Named moves (each a turn or a mirror), then the moves between two rows, first move first; the first pair answered
move D:
0	20	-3	7	-7	-26	0	-33	3	0	-7	-8	27	12	-27	-25	-16	-9	23	-32	-19	-16	15	21	-26	-37	-26 -> 5	28	-1	2	10	-23	7	-7	1	9	-10	-21	30	13	-41	-44	2	-33	15	-26	-21	-13	-8	19	-5	-29	-6
-3	5	-6	1	4	4	3	19	-6	-6	8	-1	1	-12	-3	-3	-2	-18	-2	2	-8	-4	-7	1	10	12	16 -> 0	-5	-8	10	-7	3	-3	-7	-1	-18	7	11	1	-6	9	13	-14	-3	8	-8	-11	-8	11	7	-11	3	-3
-4	10	-8	-14	-2	-5	13	-24	22	20	-1	-1	12	37	-33	-19	-15	-19	-18	2	-6	-4	15	8	26	-8	-20 -> -3	10	-6	-13	-8	-2	10	-31	20	19	1	3	7	36	-26	-7	-17	-4	-13	0	-5	-6	20	6	20	-12	-27
7	-18	18	-20	0	-25	-18	2	18	3	30	-38	-2	16	-11	36	-18	-17	-25	-13	38	29	23	15	23	48	15 -> 8	-16	17	-14	-2	-27	-21	-10	21	-6	28	-28	-5	17	-4	43	-20	-6	-18	-14	44	25	30	16	16	46	6
move S:
6	-5	6	-1	0	12	-31	2	14	-8	25	-26	10	-12	8	45	-7	4	8	-15	28	8	-4	7	-17	32	16 -> 34	-13	-2	-12	-8	16	-17	-3	38	-6	2	12	28	3	1	5	-20	4	18	17	-9	-24	-19	-5	3	4	-22
-12	6	-6	12	-20	2	-8	-12	-44	-51	19	14	0	-26	25	2	-1	4	44	-15	-28	-22	-3	33	-40	24	15 -> -3	-5	-17	10	-20	-1	1	-24	-33	-40	-2	33	5	-17	24	-30	-8	10	45	2	-39	-32	3	24	-35	-1	-15
-35	-31	-25	7	19	-18	-5	-35	-13	35	-8	10	-13	38	9	-13	1	56	-15	1	29	-3	73	-4	17	-40	-3 -> -25	6	10	34	19	-3	-57	28	10	-15	32	-29	0	-3	-10	67	0	33	14	-24	25	5	25	20	0	24	52
move A:
10	-4	24	4	5	20	-23	-2	25	-14	-3	-29	15	-7	-61	15	0	-11	24	-25	-8	27	-12	-1	-5	14	-9 -> -1	-29	2	-20	-2	20	5	-39	11	16	-26	-8	-4	-3	-1	-27	7	19	14	14	-7	12	11	-15	-12	-35	-50
20	1	28	-23	-5	7	-36	4	12	-19	-1	15	1	-7	-3	29	-12	-29	28	10	-20	-15	-7	25	37	2	7 -> 10	-11	11	-36	-8	3	-12	-17	3	-1	-3	28	-8	-4	27	-1	-8	-7	22	32	-17	-26	9	15	34	-23	-25
36	8	11	-15	17	33	-17	55	17	-25	8	-2	11	11	-12	-18	-1	-16	28	-21	-16	-4	-5	-34	28	14	-13 -> 29	-5	-12	-24	17	31	9	29	13	-14	-6	13	2	17	27	-45	7	5	23	-1	-12	-13	10	-42	19	-19	-41
move V:
-3	3	10	4	20	9	7	20	-9	6	-15	-10	-15	-14	-31	-28	10	-39	-1	-2	-21	-4	-51	-3	-5	9	23 -> 7	1	7	-4	13	9	1	33	3	-1	-6	-11	-17	-20	8	-8	6	-38	5	15	-16	-9	-57	0	-11	21	19
9	9	-9	9	-8	6	12	-2	-18	5	-11	1	-1	-1	12	-21	3	15	25	14	-12	-4	-7	-13	-23	-12	-15 -> 4	20	-7	14	-4	7	9	1	-30	6	-13	-11	3	0	-11	-24	8	3	19	-6	-10	5	-7	-12	-17	-3	-1
-21	9	24	13	14	-6	4	-20	-9	-7	5	-18	15	-20	-37	14	4	13	-15	-39	-14	11	33	-13	-2	6	34 -> -13	-5	21	-1	10	-5	-10	-6	9	-20	27	-30	10	-31	-8	46	5	19	-3	-15	-12	13	16	2	-1	31	30
4	-17	-12	16	-14	11	-19	-15	27	-47	15	24	-2	-22	28	45	-29	20	31	-5	-9	-17	20	0	-42	-3	-13 -> 1	-9	-14	36	-15	12	0	-44	10	-30	-16	35	5	-7	-4	9	-25	23	24	-24	-22	-10	40	-14	-50	-35	-9
Pairs:
(2 to 4 moves a pair)
-32	4	0	27	-21	0	3	-68	-12	-24	-28	29	19	1	-17	-16	-16	29	20	-31	-15	-1	35	-3	-39	-30	-5 -> -46	-4	-14	15	-17	-2	10	-67	-26	-22	-9	13	-2	-15	33	-3	-5	42	14	-18	3	-2	39	6	-49	-20	-2 -> S then V then A
-30	-6	-1	-6	13	9	-10	-22	-5	-5	27	-24	-24	-20	32	41	21	30	-22	-7	28	40	21	31	-31	53	12 -> -34	18	-3	23	7	14	12	-57	-28	19	-26	11	-3	4	-53	-30	24	12	-24	-36	-1	28	40	-2	-30	-4	12 -> S then V then V then S
17	1	17	-10	4	-24	-17	4	20	13	-2	-15	-1	16	-26	9	-12	-26	-19	-8	14	25	9	4	42	25	6 -> 3	-10	11	-10	4	-29	-5	-26	2	27	-10	-11	-7	20	-9	2	-9	-5	-26	-13	26	28	35	1	30	6	-10 -> A then V then D then V
7	21	25	24	-17	14	10	35	-16	0	12	-4	16	-14	-16	-13	20	-2	15	9	-25	9	-26	-4	7	16	3 -> 22	6	24	12	-27	6	4	40	6	-4	22	-3	13	-9	1	8	8	2	21	23	-20	7	-19	4	9	25	-11 -> V then S then A then V
24	24	-9	0	-29	30	-10	-24	51	-45	13	33	34	-8	2	37	-22	22	30	-8	1	-19	1	15	-14	19	-62 -> -8	14	-33	-32	26	2	46	-25	-12	33	-13	-7	9	14	-13	-41	33	-8	-50	-10	53	25	13	-3	45	6	-21 -> D then V then S then V
-9	-11	-3	-25	-21	10	14	23	-16	-14	27	-5	-33	-30	31	29	18	21	16	3	-7	15	-26	-3	-6	19	18 -> -21	1	-4	-17	-4	7	38	16	-39	7	5	-5	-23	-17	-20	-14	36	1	3	-15	-8	23	-18	-14	6	-7	39 -> V then V then D then V
-1	16	16	2	17	-23	-13	-22	-20	22	-19	-9	21	39	-56	-19	12	-35	-24	-42	27	20	16	-13	31	7	18 -> 5	-28	-5	-47	8	-24	-14	-2	11	18	16	-18	-9	16	67	21	11	-4	-18	22	47	12	-7	8	31	27	-21 -> A then V then V then A
